rotation steps, each row followed by its count of steps:
The counts run from 0 to 552.
119, 100, 82, 93, 112, 84, 97, 83, 94, 79, 92, 111, 105, 82, 95, 105, 101, 102, 89, 90, 113, 83, 99, 84, 105, 87, 98, 99, 98, 73, 116, 96, 115, 86, 108, 93, 105, 102, 113 | 119
109, 91, 83, 101, 113, 94, 92, 88, 86, 83, 87, 99, 100, 99, 74, 75, 96, 101, 89, 99, 111, 103, 109, 92, 91, 78, 113, 79, 90, 89, 107, 88, 126, 105, 106, 98, 101, 108, 99 | 259
120, 116, 87, 88, 114, 81, 94, 90, 122, 98, 107, 121, 105, 91, 93, 94, 92, 100, 110, 96, 116, 90, 104, 82, 106, 103, 99, 108, 93, 71, 108, 90, 126, 100, 106, 100, 98, 85, 100 | 354
122, 82, 97, 73, 110, 101, 86, 93, 102, 111, 90, 104, 109, 101, 94, 56, 93, 89, 97, 102, 106, 94, 99, 95, 94, 101, 94, 103, 102, 87, 96, 104, 123, 102, 108, 105, 106, 106, 103 | 198
118, 102, 94, 87, 96, 105, 98, 70, 86, 99, 99, 100, 99, 99, 89, 76, 86, 109, 102, 106, 117, 108, 88, 105, 95, 84, 106, 84, 110, 86, 112, 78, 125, 109, 103, 99, 96, 91, 101 | 100
106, 94, 91, 93, 101, 87, 92, 89, 120, 90, 90, 109, 102, 115, 86, 79, 91, 95, 95, 87, 109, 90, 100, 91, 110, 104, 122, 104, 81, 68, 112, 99, 127, 108, 102, 90, 95, 84, 108 | 489
115, 78, 88, 97, 112, 91, 81, 100, 104, 99, 107, 103, 95, 102, 93, 66, 88, 101, 100, 86, 102, 101, 95, 94, 108, 101, 94, 88, 101, 83, 96, 111, 133, 100, 112, 101, 91, 89, 108 | 511
111, 104, 85, 100, 109, 79, 76, 100, 122, 103, 110, 111, 93, 105, 93, 75, 86, 103, 101, 84, 115, 107, 98, 89, 103, 93, 92, 85, 97, 91, 100, 95, 126, 98, 105, 106, 105, 78, 101 | 41
127, 91, 102, 74, 109, 94, 93, 88, 100, 108, 84, 107, 90, 92, 99, 78, 91, 101, 104, 119, 97, 92, 100, 91, 102, 105, 95, 90, 108, 71, 114, 104, 111, 92, 115, 110, 103, 81, 102 | 333
121, 106, 85, 99, 120, 90, 97, 95, 100, 104, 109, 107, 102, 74, 80, 86, 99, 105, 100, 101, 103, 95, 110, 85, 91, 81, 88, 87, 95, 80, 107, 95, 123, 83, 114, 104, 103, 94, 88 | 386
108, 113, 87, 90, 100, 93, 89, 87, 120, 100, 112, 107, 96, 105, 95, 78, 93, 103, 109, 93, 111, 94, 94, 98, 107, 105, 103, 98, 102, 76, 104, 96, 144, 102, 102, 100, 101, 79, 102 | 360
104, 87, 87, 92, 105, 97, 95, 96, 93, 97, 105, 105, 103, 95, 80, 64, 87, 93, 91, 92, 103, 95, 95, 106, 108, 94, 109, 95, 89, 77, 100, 106, 138, 105, 108, 95, 105, 103, 90 | 374
119, 77, 91, 100, 113, 99, 81, 97, 99, 107, 103, 100, 93, 102, 88, 65, 92, 102, 102, 90, 101, 104, 97, 94, 103, 101, 92, 87, 101, 83, 97, 111, 134, 101, 112, 104, 91, 90, 104 | 510
130, 89, 102, 98, 110, 99, 97, 90, 100, 121, 89, 109, 99, 87, 75, 86, 92, 105, 108, 99, 106, 97, 95, 92, 104, 99, 92, 100, 94, 71, 113, 97, 128, 104, 106, 105, 92, 87, 89 | 501
121, 110, 92, 94, 112, 79, 94, 108, 127, 100, 106, 107, 95, 93, 95, 79, 88, 100, 101, 95, 115, 98, 110, 84, 100, 93, 85, 93, 95, 87, 107, 94, 119, 85, 108, 106, 97, 73, 105 | 43
114, 108, 92, 93, 105, 105, 86, 83, 113, 117, 104, 111, 104, 103, 84, 75, 97, 104, 111, 97, 112, 102, 98, 88, 94, 103, 100, 90, 98, 75, 104, 93, 139, 111, 100, 101, 104, 89, 92 | 358
118, 88, 83, 88, 101, 86, 90, 86, 100, 85, 109, 95, 87, 96, 97, 77, 86, 106, 86, 93, 102, 100, 92, 112, 107, 75, 101, 91, 111, 94, 107, 90, 117, 78, 113, 102, 101, 87, 111 | 421
123, 86, 95, 92, 113, 85, 94, 101, 122, 99, 84, 100, 99, 97, 97, 80, 97, 99, 87, 93, 100, 90, 108, 83, 98, 97, 92, 94, 93, 76, 113, 111, 107, 76, 111, 102, 100, 80, 115 | 165
114, 80, 83, 89, 109, 91, 85, 83, 102, 82, 106, 103, 108, 102, 97, 73, 88, 102, 79, 82, 107, 101, 94, 97, 99, 74, 106, 94, 103, 96, 105, 89, 103, 86, 110, 94, 99, 99, 118 | 428
111, 85, 87, 73, 106, 88, 80, 95, 105, 100, 102, 113, 104, 107, 101, 61, 86, 87, 94, 91, 107, 94, 90, 99, 110, 102, 99, 104, 101, 88, 95, 105, 124, 101, 109, 101, 110, 103, 106 | 200
122, 107, 97, 85, 99, 104, 102, 73, 84, 100, 92, 100, 98, 92, 88, 79, 89, 108, 104, 114, 115, 102, 96, 102, 90, 84, 104, 85, 110, 85, 115, 78, 123, 102, 103, 103, 102, 93, 99 | 99
116, 77, 88, 83, 106, 93, 76, 73, 88, 95, 86, 115, 96, 107, 88, 88, 93, 101, 99, 91, 101, 95, 84, 96, 109, 96, 114, 100, 104, 79, 107, 94, 120, 109, 108, 101, 104, 105, 108 | 465
121, 85, 93, 90, 107, 84, 80, 83, 122, 89, 96, 101, 95, 115, 99, 84, 86, 108, 96, 86, 106, 107, 96, 91, 102, 89, 109, 94, 103, 91, 107, 85, 105, 92, 109, 102, 90, 75, 125 | 307
133, 90, 101, 98, 101, 101, 110, 92, 99, 98, 78, 85, 102, 93, 90, 80, 98, 99, 87, 94, 119, 94, 101, 96, 91, 86, 87, 95, 104, 85, 118, 94, 116, 81, 103, 100, 92, 92, 116 | 280
110, 99, 88, 83, 108, 102, 94, 84, 93, 94, 102, 102, 109, 104, 82, 64, 94, 92, 104, 103, 116, 99, 105, 101, 94, 94, 112, 102, 97, 89, 98, 85, 139, 115, 104, 98, 97, 109, 99 | 229
129, 96, 92, 78, 113, 94, 92, 92, 91, 112, 100, 106, 96, 81, 89, 74, 92, 102, 102, 112, 106, 99, 100, 98, 95, 84, 85, 93, 111, 93, 104, 88, 120, 89, 112, 112, 111, 99, 89 | 68
114, 101, 94, 88, 108, 80, 106, 98, 117, 95, 82, 108, 97, 101, 81, 90, 96, 90, 99, 100, 108, 82, 110, 90, 108, 105, 115, 110, 85, 68, 116, 97, 127, 96, 104, 98, 102, 85, 103 | 491
115, 99, 94, 100, 96, 83, 87, 91, 114, 102, 93, 107, 85, 107, 88, 92, 88, 104, 104, 88, 113, 97, 89, 98, 119, 103, 104, 94, 97, 74, 116, 96, 135, 103, 101, 101, 98, 73, 103 | 11
123, 96, 95, 78, 98, 78, 90, 88, 115, 101, 87, 119, 99, 103, 100, 94, 86, 95, 97, 88, 118, 90, 86, 95, 117, 101, 98, 113, 102, 78, 115, 90, 114, 97, 101, 102, 108, 86, 109 | 323
113, 87, 85, 81, 104, 92, 87, 90, 102, 98, 111, 107, 109, 98, 89, 64, 87, 91, 86, 83, 110, 97, 91, 106, 104, 80, 98, 109, 100, 96, 96, 91, 126, 94, 107, 99, 110, 110, 98 | 549
114, 107, 87, 95, 107, 89, 107, 96, 91, 79, 108, 99, 96, 79, 100, 82, 89, 103, 90, 104, 111, 91, 101, 96, 103, 89, 92, 79, 103, 75, 114, 103, 123, 82, 114, 95, 98, 87, 112 | 248
119, 87, 88, 95, 117, 79, 93, 108, 113, 89, 109, 104, 96, 92, 94, 75, 88, 93, 95, 89, 106, 92, 105, 91, 112, 102, 90, 99, 95, 81, 102, 111, 123, 88, 116, 99, 90, 87, 113 | 513
131, 93, 100, 74, 109, 88, 93, 89, 109, 105, 64, 103, 100, 106, 90, 86, 101, 88, 104, 104, 115, 91, 106, 86, 97, 100, 100, 112, 101, 89, 111, 87, 115, 100, 101, 108, 105, 98, 111 | 318
112, 111, 85, 88, 111, 82, 86, 89, 119, 96, 111, 123, 105, 98, 95, 91, 89, 100, 108, 89, 116, 95, 99, 83, 109, 104, 103, 103, 91, 76, 104, 91, 126, 108, 107, 98, 99, 86, 103 | 353
116, 112, 86, 99, 108, 86, 94, 84, 103, 82, 84, 101, 88, 92, 93, 103, 104, 107, 96, 101, 109, 90, 107, 83, 99, 88, 101, 79, 102, 75, 124, 93, 120, 83, 107, 103, 104, 83, 111 | 127
